Rows swapped in pairs by one turn or mirror: which row each one swaps with:
The rows were stretched afterwards, more along some directions than others.
Pon: [-0.58 -1.01  0.13 -2.17  0.58 -1.73 -4.59 -0.47 -0.17  2.90 -0.62 -0.01
  2.02 -0.81 -0.68  1.29  3.80  0.98  1.68  1.72 -0.80  2.12]
rifuz: [-0.06  1.45 -1.76  0.57 -2.16  2.43  1.99 -0.40 -2.10 -0.27  1.72 -1.01
 -2.78 -1.48  0.55 -1.58 -0.59 -1.23  1.68  0.18 -0.08  0.75]
Fegi: [ 0.72 -1.86  0.12 -0.01  0.13  2.03 -0.10  0.04 -0.85 -2.38 -0.94 -0.09
 -0.59 -0.73 -2.29  1.78 -0.23  0.45 -0.36 -1.28  2.34 -0.85]
sef: [-0.46 -0.54 -0.45  2.83 -1.35  2.47 -0.97 -0.46 -0.02 -1.07 -1.75  2.03
  0.46  0.08 -4.64 -0.60  2.42  1.89 -0.39 -0.95  0.43 -2.91]
vik: [ 1.29  1.60  0.19 -1.43  0.56 -0.30 -1.97 -0.72  1.59  2.92 -1.75 -0.10
  1.65  0.07  2.68 -0.09  3.68 -1.65  4.31  1.76 -2.23  0.75]
dab: [-2.02 -0.88  0.01  2.22 -2.27  0.64 -1.74 -1.00 -1.29 -1.21  1.69 -0.32
 -0.72 -0.81 -1.78 -0.20 -0.93  1.33 -2.20 -0.45  1.10 -2.12]
mobul: [ 0.83 -0.07 -0.60 -0.73  0.33 -0.28  0.53 -1.70 -0.69  1.54 -0.31  3.21
  0.27  2.74 -2.77  0.32 -0.21 -0.10 -2.38 -1.24  0.04 -2.38]
Foga: [-0.33  1.35 -2.40  0.82 -1.95  2.78  2.72 -0.27 -0.19 -0.71  1.74 -1.55
 -2.40 -1.63  0.46 -1.11 -0.95 -1.58  1.35  0.54  0.58  0.35]
miliv: [ 0.26  2.01 -0.49 -0.84 -0.59  0.36 -2.29 -1.86  0.57  1.48 -0.68 -0.46
  1.21 -0.23  2.17 -0.58  2.64 -1.23  4.37  0.82 -1.49  0.35]
Fuv: [-1.99 -1.16  0.52 -1.67  0.15 -1.19 -5.38 -0.40 -0.03  2.36  0.24 -0.78
  2.50 -0.88  0.16  1.08  4.03  0.85  1.62  1.97 -0.17  1.90]
Kiz: [-2.42  0.25 -0.70  2.01 -2.77  1.16 -1.07 -1.48 -1.10 -2.51  2.64 -1.38
 -1.27 -2.36 -1.54 -0.51 -1.76  1.19 -2.20 -0.14  1.55 -1.49]
nogab: [-2.19 -1.00 -1.29 -1.54  0.74  0.29 -1.00 -0.39  2.35  0.12  2.43 -2.96
  1.32 -0.70  2.24  0.99 -1.10 -0.62 -1.92  0.72  2.24  0.83]
kif: [-3.31 -0.83 -4.58 -3.50  1.58  1.39  1.03  0.62  1.87  3.16  1.35 -0.90
  1.80 -0.73 -1.87  0.69  0.18 -0.92 -1.38  2.65  1.81  1.41]
buki: [-3.18 -0.73 -4.06 -3.66  1.38  1.22  2.12 -0.19  1.65  1.26  1.94 -0.86
  1.43 -0.47 -2.16  1.14 -0.83 -0.37 -3.08  1.88  2.25  1.47]
Sudut: [ 1.60  0.86  0.01 -0.72 -1.60 -0.68 -0.22 -1.08 -2.45  1.52  0.17  0.78
 -1.80 -0.44 -0.91 -0.68  1.01 -0.59  3.29  0.50 -2.11  1.01]
bezak: [-2.80 -2.00 -1.17 -0.49  0.60  0.66 -3.79  0.61  1.86  1.02 -1.24 -0.34
  2.70 -1.54 -2.58  1.66  3.93  1.79  0.22  2.03  0.95  0.64]
velen: [ 1.37 -0.75  0.90 -0.91  0.73 -0.68 -1.80 -1.36  0.54  1.78  0.03  0.95
  2.50  2.25  0.04  0.72  0.12 -0.74 -0.86 -1.00  0.16 -1.81]
Nomub: [ 3.41 -1.46  2.03  0.61  0.47  0.24 -2.37 -0.28 -0.02  0.32 -3.10  1.44
  0.45  1.23  0.09  1.10  3.34  0.26  2.89 -1.68 -0.74 -0.41]
duref: [ 2.32 -1.92  1.29  0.16  0.03  0.57 -1.01 -0.29 -0.78 -1.27 -1.94  1.39
 -0.31  0.40 -2.79  1.60  0.49  0.49  0.69 -1.89  0.67 -1.18]
fibug: [-2.86 -1.07 -3.87 -3.56  1.75  1.42  2.07  0.56  2.01  1.21  1.77 -0.84
  1.72 -1.06 -2.84  1.08 -1.22 -0.88 -2.67  2.21  2.80  1.01]
Nar: [ 0.47  0.09 -1.01  0.70 -0.25  0.82  0.10 -1.03 -0.75  1.77 -0.55  3.12
  0.40  2.01 -3.17 -0.50  1.07  0.22 -1.33 -0.72  0.04 -2.88]
defu: [ 0.57  0.40 -0.48 -1.11 -1.10 -1.31 -2.22 -0.71 -1.93  2.26  0.04  0.47
  0.10 -0.52 -0.99 -0.02  2.05 -0.43  3.08  1.02 -2.10  1.55]
Vativ: [-2.21 -0.54  0.19  1.82 -2.78  1.07 -1.89 -1.11 -1.74 -2.13  2.19 -0.91
 -1.20 -1.85 -1.95 -0.32 -0.61  1.07 -1.33  0.05  1.31 -1.18]
pizud: [ 0.92 -0.04 -0.24  1.41 -0.87  1.49  0.20 -0.92 -0.71  0.77 -0.99  2.99
 -0.52  0.96 -4.40 -0.68  1.55  0.88 -1.06 -0.54 -0.37 -2.20]
kib: [ 0.58  1.62 -1.98 -0.20 -2.21  0.99  2.43 -0.94 -1.64  0.20  2.34 -0.72
 -3.32 -1.59  0.06 -1.01 -1.08 -1.33  1.27  0.60 -1.02  1.45]
Geru: [-2.87 -0.80 -2.82 -1.45  0.84 -1.47 -1.52  0.95  1.33  4.76  1.31 -0.32
  1.35  0.59 -0.31  0.50  1.95  0.17 -0.58  2.21  0.27  1.27]
lig: [-2.03 -0.45 -0.30  2.71 -2.90  1.24 -1.59 -1.14 -1.39 -2.46  2.53 -0.50
 -1.11 -1.39 -2.02 -0.51 -0.75  1.60 -2.33 -1.08  1.08 -1.78]
veb: [-0.58  1.75 -2.48  0.95 -2.19  3.07  2.65 -0.40 -0.61 -0.92  1.98 -1.98
 -2.17 -1.64  1.12 -1.21 -1.29 -1.46  1.12  0.29  0.47  0.29]
Resu: [-1.92 -0.30 -0.17  2.07 -2.70  0.82 -1.49 -0.95 -1.23 -1.97  2.04 -0.83
 -1.06 -2.01 -1.89 -0.04 -0.99  1.17 -2.24  0.03  1.35 -1.88]
fidez: [-2.80  1.73 -1.18  0.42 -2.46  1.07 -1.36 -1.84 -0.08 -1.38  2.98 -1.77
 -0.13 -2.97  0.38 -0.62 -0.40 -0.25 -0.65  1.73  0.17 -0.13]
fafu: [-2.25 -1.98 -0.15 -1.97  0.92 -0.36 -4.66  0.01  1.00  2.19 -0.69 -0.69
  3.04 -1.27 -0.93  1.64  4.16  1.36  0.84  2.23  0.15  1.86]
meneb: [-3.29 -0.67 -3.64 -2.92  1.21  0.11  0.20  0.65  2.53  3.74  1.30 -0.64
  2.69 -0.17 -0.57  0.32  1.27 -0.74 -0.74  3.20  0.82  1.42]
vub: [ 3.65 -0.70  1.92  1.15  0.32  0.12 -2.89 -0.13  0.19  1.24 -3.29  0.76
  0.29  1.45  1.43  0.87  3.71 -0.51  4.25 -1.02 -0.88 -0.71]
gal: [ 2.37  0.59  0.84 -0.75  0.52 -0.22 -2.30 -0.40  0.66  3.24 -2.48  1.06
  1.30  1.78  2.69  0.45  3.72 -1.59  4.30  0.13 -1.93  0.78]
nove: [-1.79 -1.03 -0.68 -2.07  0.82  0.34 -1.45 -0.39  2.41  0.25  2.26 -2.53
  1.84 -1.05  1.79  1.42 -0.34 -0.26 -1.77  1.21  1.74  1.16]
ruza: [ 1.92  1.22 -0.12 -0.88  0.39 -0.18 -2.12 -0.66  0.62  3.67 -1.82  0.49
  1.27  1.35  2.50 -0.34  3.88 -1.72  5.18  0.67 -1.96  0.64]
bef: [-0.27  1.37 -1.72  1.16 -1.50  2.58  1.77  0.40  0.79 -1.29  1.33 -2.72
 -1.56 -1.81  2.74 -0.97 -0.20 -1.28  1.44  0.73  0.95  0.38]
peli: [ 1.07  1.56  0.33 -1.18  0.01 -0.10 -2.81 -1.47  0.43  3.42 -1.04  0.15
  0.91  0.79  3.11 -0.65  3.74 -1.46  4.77  1.39 -2.19  1.06]
gepo: [-0.65  1.49 -2.03  0.91 -2.27  2.75  2.22 -0.54 -1.24 -0.71  1.66 -1.44
 -2.69 -1.87  0.69 -1.19 -0.50 -1.03  2.06  0.41  0.26  0.74]
Kel: [ 1.52 -0.83  0.41 -0.80  0.32 -0.38 -0.69 -1.89 -0.40  0.97  0.15  2.77
  0.65  2.19 -2.55  0.53  0.27  0.06 -1.36 -1.96  0.10 -1.97]
tam: [-0.36 -0.96  0.41 -1.98  0.32 -1.58 -4.72 -0.74 -0.25  2.76 -0.54 -0.28
  1.99 -0.67  0.00  1.03  3.95  0.85  2.53  1.60 -1.20  1.95]
Ner: [-1.54 -2.21 -2.45 -3.21  1.12  1.76  1.70  0.60  1.20 -0.57  1.16 -1.28
  0.49 -2.11 -3.15  2.41 -1.40 -0.89 -2.26  1.52  3.11  1.40]
fim: [ 1.72  1.37 -0.06 -1.55  0.44 -0.22 -2.26 -0.95  0.49  3.58 -1.60  0.31
  0.95  1.12  2.63 -0.06  3.34 -1.96  4.52  1.14 -2.05  0.89]
vurur: [-1.14  0.90 -2.26  0.87 -1.82  3.12  2.43 -0.03  0.66 -1.46  1.70 -2.40
 -1.50 -1.46  1.43 -0.65 -1.77 -1.61  0.73  0.33  1.25  0.48]
punu: [ 3.20  0.96  0.82  0.25  0.19 -0.31 -2.15  0.00  0.25  2.50 -2.76  0.26
  0.64  1.71  3.08 -0.47  3.74 -1.49  5.51 -0.12 -1.83 -0.02]
Ror: [-1.03 -0.89 -0.16  2.86 -1.76 -0.31 -2.07 -0.37 -0.77  0.65  0.88  0.73
 -0.14  0.63 -1.86 -0.35  0.54  1.71 -1.63 -0.75 -0.07 -2.16]
lidu: [-1.29 -1.37 -0.05 -1.93  0.48 -1.31 -4.86 -0.06  0.46  2.66 -0.50 -0.88
  2.92 -0.85 -0.51  1.23  3.78  0.87  1.67  2.07 -0.29  1.71]
pim: [-2.48 -1.91 -3.43 -3.92  1.30  1.18  1.62 -0.08  1.48  0.33  2.25 -1.01
  0.58 -1.44 -3.18  1.73 -1.10 -0.47 -2.23  1.24  2.76  1.90]
bom: [ 1.57 -0.38 -0.18 -0.91  1.00 -0.23  0.24 -0.85 -0.31  2.22 -0.41  3.21
  1.14  2.28 -2.87  0.18  0.44 -0.31 -1.78 -0.81 -0.11 -1.97]
bag: [-1.86 -0.82 -1.62 -0.04 -0.21  1.52  0.03  0.14  2.01 -1.13  1.91 -3.44
  0.11 -1.33  2.47  0.53 -1.10 -0.67 -0.23  0.40  2.38  0.63]
tadib: [-3.22 -0.75 -4.39 -3.13  1.43  1.09  0.92  0.56  1.65  3.17  1.58 -0.75
  1.82 -0.43 -1.84  0.55  0.88 -0.51 -1.42  2.78  1.73  1.56]
Kod: [ 0.73 -0.36 -0.61  1.19 -0.82  1.00  0.66 -0.41 -0.57  1.00 -1.36  3.43
  0.27  1.34 -3.78 -0.50  1.34  0.36 -0.58 -0.58 -0.43 -2.66]
Fave: [ 0.72  1.62 -1.77  1.22 -2.19  1.78  3.11 -0.12 -0.80 -0.59  1.11 -1.36
 -2.54 -1.06  0.40 -1.58 -1.61 -1.53  1.91 -0.05 -0.56 -0.32]
vupo: [-1.02 -0.17 -1.56  1.11 -0.75  2.44  0.24  0.44  1.61 -1.17  1.36 -3.73
 -0.22 -1.56  2.83  0.18 -0.11 -0.71  1.13  0.43  2.02  0.55]
tivu: [ 0.79 -0.02 -1.04  0.07 -0.03  1.15  0.27 -0.98 -0.61  2.34 -0.44  2.91
  0.60  1.83 -2.80 -0.57  0.88 -0.03 -1.47 -0.71 -0.43 -2.38]
kegir: [-1.81 -1.78 -0.41 -2.03  0.65 -1.26 -5.01  0.00  0.47  2.28 -0.30 -0.29
  2.22 -0.79 -1.15  1.60  3.99  1.01  1.43  1.65 -0.13  2.04]
duno: [-2.38 -0.92 -0.93 -1.43  0.53  0.47 -1.42 -0.61  2.39 -0.05  2.22 -2.89
  1.53 -0.91  2.59  1.20 -0.37 -0.34 -1.41  1.25  2.09  1.07]
Linim: [-0.26  1.67 -0.37 -1.89  0.27  0.23 -2.89 -1.22  0.66  3.10 -0.25 -0.84
  1.43  0.05  3.52 -0.77  3.15 -1.77  3.99  1.92 -1.29  1.29]
mosab: [ 2.39 -1.99  1.18  0.18  0.41  0.77 -1.04 -0.19 -0.65 -0.91 -2.35  1.43
  0.04  0.66 -2.42  1.45  1.36  0.55  0.79 -2.14  0.62 -0.70]
pilil: [ 2.43 -1.88  1.49  0.64 -0.09  0.56 -1.20 -0.48 -0.99 -1.04 -2.32  1.60
 -0.32  0.79 -1.99  1.48  1.41  0.64  1.24 -1.96  0.39 -0.84]
Sof: [-0.52 -0.96  0.27 -2.27  1.43 -0.39 -2.66 -0.79  1.68  1.59  1.58 -1.92
  2.18  0.54  2.81  1.21  0.44 -0.52 -1.29  1.02  1.14  0.71]
Fovet: [-2.17  1.94 -0.72 -1.02 -1.38  0.85 -1.45 -1.96  0.76 -0.02  2.02 -1.82
  0.56 -2.45  1.75 -0.60  0.85 -0.64  1.30  2.35 -0.28  0.64]
lufa: [-3.67 -0.15 -3.74 -2.00  1.01 -0.10 -0.45  0.64  1.72  3.81  1.17 -0.87
  2.03  0.02 -0.72  0.57  1.17 -0.29 -0.23  2.24  1.38  1.01]
Vigib: [-2.20  0.09 -0.51  1.73 -2.81  1.42 -1.07 -1.57 -1.15 -2.64  2.56 -1.42
 -1.62 -2.70 -1.37 -0.35 -1.31  1.05 -1.49  0.13  1.27 -1.27]

vub swaps with vupo
defu swaps with fidez
Fave swaps with vik
Vigib swaps with tam
Nomub swaps with bag
pizud swaps with lufa
Foga swaps with ruza
Geru swaps with sef

